(in the rows, 128 means zero)
One turn sends every row of this set to another row. A few are shown first. Where does it send the rows asked after them?
Ruk: [112 142 113 135 144 110 147 114 113 154 104  88  97 139  99 137 124 113
 146 148 116 114 112 126 114 108 101 107  90 144 174 151 124]
rabe: [ 98 120 120 144 102 119 110 125 128 163 140 117 133 134 134 163  86 133
  94 176 124  82 115 101 131 115 124 103 135 114 121 116 152]
tok: [126 152 128 136 148 120 154  93 118 152 111  94 110 142  90 136 132 118
 138 144 119 125 108 122 101 100 114 109  95 135 163 160 124]
runo: [111 151 109 137 141 102 141 119 138 160 119 100 110 144  79 145 133 119
 142 151 122 106 114 125 117 105 106 115  87 144 164 149 137]
Nabuf: [124 164 115 133 152 113 144 114 129 155 114 102 118 152  83 144 138 106
 139 134 125 110 107 107 108  97 111 113 100 150 157 154 123]
mot: [108 114 122 145 116 117 116 122  85 152 105 136 105 131 177 106 102 123
 113 149  99 159 108 128 122 125 110 131 135 124 174 121 123]
Fuv: [111 148 117 128 142 116 143  89 130 154 123  97 120 142  87 148 122 122
 139 160 119 101 119 118 111 106 120 100  94 128 160 156 136]
zis: [140 150 143 171 114 113 130 152 141 167 133 132 128 148 110 142 132 127
  84 131 139 135  85 106 107  91 111 147 132 144 109 121 137]
lemo: [111 142 112 158 114  91 101 156 142 167 133 165 127 147 131 117 133 129
 106 140 116 150 107 124 130 116 107 164 126 142 152 114 147]
Lebit: [116 139 127 136 120 135 115 121 113 155 130 120 144 146 140 162  94 110
  90 150 128  87 103  72 117 103 132  97 155 125 112 120 130]
Fator: [ 97 149  87 105 120 112 103 151 111 147 132 129 128 140 141 145 110 109
 125 145 127  74 125 105 141 151 127 127 148 115 136 127 119]
Binu: [ 97 135 113 127 116 117  94  99 130 157 145 161 156 144 147 135 104 130
 102 167 110 115 124  99 129 123 140 121 145 109 144 123 150]
viga: [134 167 110 132 129 108 126 174 111 148 118 135 112 147 128 121 147 105
 118 105 135 129  97 118 118 132 112 165 144 139 132 132 102]
Gunik: [124 124 140 145 121 127 125  96  91 150 113 144 121 134 167 104 111 130
 102 145 103 173 103 123 106 116 125 134 140 113 161 132 123]
gezo: [120 155 126 167 131  95 129 169 136 161  99 129 100 107 121 128 159 123
  84 141 144 141 124 132 127 107 129 156 110 141 131 137 138]
mirum: [ 95 155 105 129 138 113 106 142 128 154 111 129 132 113 136 157 127 105
  87 160 141  80 144  87 141 116 156 110 135 125 123 135 138]
zape: [117 133 141 144 136 131 141 108  85 144  84 107  99  94 162 126 123 120
  84 157 128 138 130 121 115 114 150 113 128 108 141 150 119]
Tid: [ 96 138 102 121 126 120  90 119 113 153 130 156 150 150 160 136 101 107
 109 151 109 107 121  81 133 122 133 114 155 126 149 117 133]
nim: [117 160 117 110 118 122 118 106 131 147 153 142 151 140 121 142 124 133
 108 151 132  96 120 112 118 141 150 136 148  90 116 144 131]
runi: [126 162 127 163 140 102 130 171 127 158  94 129 103 113 125 128 161 110
  83 128 145 141 119 118 124 103 130 153 119 148 128 138 127]
sonal: [107 125 131 145 130 123 136 121  85 146  82 103  90  91 165 127 117 121
  89 163 125 131 134 128 125 121 142 112 122 111 149 144 123]
vitep: [137 146 135 118 126 138 143 104  78 135 114 118 114 131 154 115 121 121
 112 130 122 140 103 125 101 138 135 135 151  97 138 150  97]
Vavar: [126 114 139 159 113 131 138 137  77 153  97  97  93 130 164 132  93 116
  98 142 117 135  90 112 111 107 102 112 138 133 142 120 112]
fov: [125 156 119 151 128 105 106 151 132 161 127 168 136 156 135 116 140 112
 102 121 120 155  98 102 119 106 114 160 142 149 144 119 131]
zakor: [107 120 114 126 107 114 131 129  86 144 115 110  92 117 157 117 106 136
 124 156 115 124 117 154 125 156 116 136 128  95 156 137 116]
nam: [129 111 155 166 102 129 145 109  99 157 116 104 102 123 146 130  98 144
  89 160 119 147  94 133 103 107 113 121 126 111 133 129 132]
roro: [125 153 118 143 108  96 128 153 139 157 140 139 112 133 110 119 146 144
 113 138 134 135 108 155 121 140 115 176 120 113 131 136 134]
Gadop: [111 152 108 122 150 118 139 106 116 152 110  93 115 147  98 149 120 103
 144 146 118  94 116 104 115 106 114  94 103 142 165 151 122]
zabud: [118 134 120 172 107  99 118 184 134 170 123 122 107 143 121 145 120 121
  96 138 133 118  93 114 128 103  92 144 123 156 126 108 139]
betud: [ 99 156 115 132 135 115 110 126 137 155 119 133 139 111 128 156 131 117
  82 166 142  87 144  94 135 114 162 114 132 115 117 140 146]

nim goes to roro
gezo goes to sonal
Now these:
Binu goes to lemo
Gadop goes to Nabuf
zis goes to nam

